0: [ 53.   6.  48.   8.   8.  53. 106.   0. 101. -16. -13.  48.  10.  40.  -6.  32.  45.   3.  34.]
1: [ 40.  43.   5.  48.  15. -47.  78.  43.  58.  -4.  26.  64.  33.  15.  15.  41.  37.  38.  30.]
2: [ -43.  -37.    3.   -3.  -47.   10.  -69.  -46.  -83.   -6.    0. -116.  -15.  -38.  -20.  -19.  -21.  -52.  -48.]
3: [ -1.  13. -34.   9.  13. -16.  29.  30.  29.  12.  -3.  41.  17.  29.  29.  26.  20.  38.  -8.]
4: [ 72.  14.  61.  83. -21.  33. 127.   0. 105.   5.  28.  62.  16.  31.  14.  38.  12. -13.   0.]
5: [ 20.  24.  18.   0. -14. -16.  43. -19.  86.  34.  19.  60.  -2.  12.  10.  22.   9.  38.  19.]
6: [-34. -15. -19. -23.   0. -28. -25. -48. -27. -35.  41.  31.  -1.   8.  -6.  -8. -39.  18.  -6.]
7: [  7.  33.  34.  25.  30. -42.  71.  60.  97.  78.  16.  91.  40.  28.  44.  38.  35.  57.  18.]
8: [ 38.  46.   0.  22.  25. -26.  61.  42.  75.   0.  10.  53.   8.  51.  39.   0.  30.  40.  47.]
9: [ 20. -24.  83.  57. -26.  42.  46.  42.   0. -14.   0.  66.   4.  62. -39.  21.  17.  22.   6.]
10: [-44. -17. -33. -19.   4. -48. -62. -50. -66. -63. -10. -75. -49. -74. -43. -46. -30. -75. -61.]
11: [-33. -30.   6. -14.   0.  -7. -71.  18. -69. -57. -18. -26.   0. -10. -31.  -7. -29. -24.  10.]
12: [ 27.  26. -23.  50.  21. -56.  71.  25.  89.  49.   0.  71.   3.  45.  24.  29.  10.  -1.  29.]
13: [-26. -32. -58.   0.  -3.  20. -37.  -5. -48.  -5.  17. -63. -35.   1.   9. -10. -44. -42. -29.]
14: [ 59.  13. -28.   1.  43.  -4.  56.  41.  41.  78.  19.  10.  38.  32.  50.  14.  10.  20.  32.]
15: [-66. -32. -33.  21. -39.   3. -53.   2. -78. -23.   0.   5. -10. -11. -32.  38.  10. -12.  26.]
16: [  9.  45.   7.  14.   8. -17.   3.  54.  28.  40.   3.  57.  46.  36.  12.  -1.  -5.  54.  18.]
17: [  0. -28.   1. -60. -63.  44. -69.  11. -68.   6.   1. -89. -79. -66.  -4. -58. -66.   9. -40.]
18: [ -29.  -18.  -33.  -14.  -40.   26.  -18.   -9.  -82.   28.    8.  -87.  -60. -107.   -2.  -57.  -46.  -22.  -23.]
19: [ 59. -17.  27.  21.   1.  -5.  73. -10.  56. -21. -24.   0.   9.  50. -36.  71.  58.  -9.  39.]
20: [ -10.   26.   -2.  -38.  -33.  -19.  -35.   -5.  -48.  -33.   55.  -61.  -65. -118.   50.  -29.   12.  -10.  -36.]
21: [-10.  33.  18. -14.  39.  12.  96.  33.  74.  -4. -11.  31.  25.  30. -11.  31.   7. -17.  20.]
22: [ 19.   9.   3.  -4.  23. -14.  68.  27.  84.   8.  51.  37.  13.  23.  22.  36.  21.  46.  16.]
23: [ 35.  -1.  47.  41.   7.   3.  -9.  21.  -3.  -1.   0.   4. -13.  18. -14.  29.   0.   7.   5.]
24: [ 15.  44.  26.  10.  27.  51.   0.   1. -46.  23.  -2.  28.  24.  53. -32.  -3.  61. -16.  -6.]
25: [-22. -15. -47. -67.  -1.   9.   0.   0. -27. -38.  22. -31.   0.   1.  15. -11. -27. -24. -26.]
26: [  4. -17.  -6. -23. -24.  27. -51. -12. -49.  -5.   7. -76. -43. -34.  39. -82. -48. -14. -24.]
27: [-44. -24.  -7.  -2.  -2.  29. -35. -42. -80.  13. -23.  -8.   7. -20.   1. -45. -33.   9.  15.]
28: [-30.   1. -49. -19.  -9. -10. -29. -29.  15. -24.  57.  -3.   8.  15. -28. -20.  14. -22.   8.]
29: [ 24.  19. -11. -13.  -1.  49. -50.  -2. -12.   0. -20.  12.  -6.  -1.   6.  29.  -8.   0. -17.]
30: [ 17. -31.   0. -57. -27.  10. -46. -21. -90.   4.  38. -65. -60. -85.   9. -36. -14.   0. -35.]
31: [ 24.  47.  12.  73.  44.  17.  40.  26.  72.  30. -14.  91.  17.  30.  24.  50.  28.  33.  14.]
32: [-51. -23. -23.  -7. -34. -15. -74. -27. -73. -63.   8. -92. -39. -44.  12.   6.  -2. -56. -25.]

[ 16.  -5. -23. -56.  -2.   2. -67.  18. -70.  21.   8. -35.  13.   0.  14. -59. -43.  -7. -32.] >> 26 25 13
[ -7.  35. -15.  25.  -9.  72.  -9.   0. -35.  -1. -15.  14.  -3.  25.   6.   7.  -5. -10.  23.] >> 29 24 23
[ 41.  36.  63.  75.  13.  51.  97. -24.  56. -14. -35.  70.  47.  73.  -4.  77.  49. -14.  30.] >> 0 4 19
[-43. -51. -17. -56. -27.  36. -51. -43. -40.  35.   8. -94. -33. -91. -17. -38. -56. -34. -25.] >> 18 2 17
[-11.  36.  -4. -77. -66. -12. -13.  20. -26.   1.   0. -49.  -8. -34.   0. -22. -38.  -6. -16.] >> 25 26 30
[-33. -21.   6. -48. -16. -22. -32.  -5. -54. -45.   0. -50. -32. -35. -29. -36.   0. -26. -34.] >> 11 32 25
[-18.  38.  29.  14.   8. -47.  -4. -42. -32.  16. -29.  23.  13.  31.   9.   5.  60.  13.  25.] >> 24 23 3
[  0.  50.  23.  35. -15.  48.  -9. -23. -72.  -6. -31.  -3.   1.   0.   6.  51.   3.   9.   9.] >> 29 23 24
[ 68.  -8.  19.  15.  10.  54.  80. -27.   0.  14.  38.  40.  43.  20. -12.  70.  56.  -7.   6.] >> 19 0 24
[-22. -44. -33. -51.  -4. -50. -38.  -8. -88. -17.  44. -84. -40. -48.   5. -17. -35. -14. -32.] >> 30 32 13
[ 26. -12.  63.  60. -18.  31.  67. -29.  92. -16. -12.  56.  28.  62. -49.  13.   8. -12.  38.] >> 0 19 4
[-21.  13. -19.   1. -12. -34. -45. -15. -62. -49.   4. -61. -30. -24. -33.   0. -39.   0. -31.] >> 11 32 13
[ 22. -19.  40.  37.   0.  26.  65.  37.  89. -52. -19.  24.  12.  39. -31.  23.  20.  38.  18.] >> 0 19 21
[-57. -31. -24. -25. -22.  10. -44. -41.  31. -49.  -1.   6.   6.  12.  -1. -23.  -1. -27.   3.] >> 28 6 25
[-20.  -6.  14. -31. -23. -20. -60.  -9. -62. -46. -17. -19. -14.   2. -10. -27. -21. -28. -27.] >> 11 25 27
[ -6.  -6. -38. -24.   3.  16. -24. -55. -95. -33. -32. -42.   7. -22. -32. -50. -31. -55. -12.] >> 27 11 13
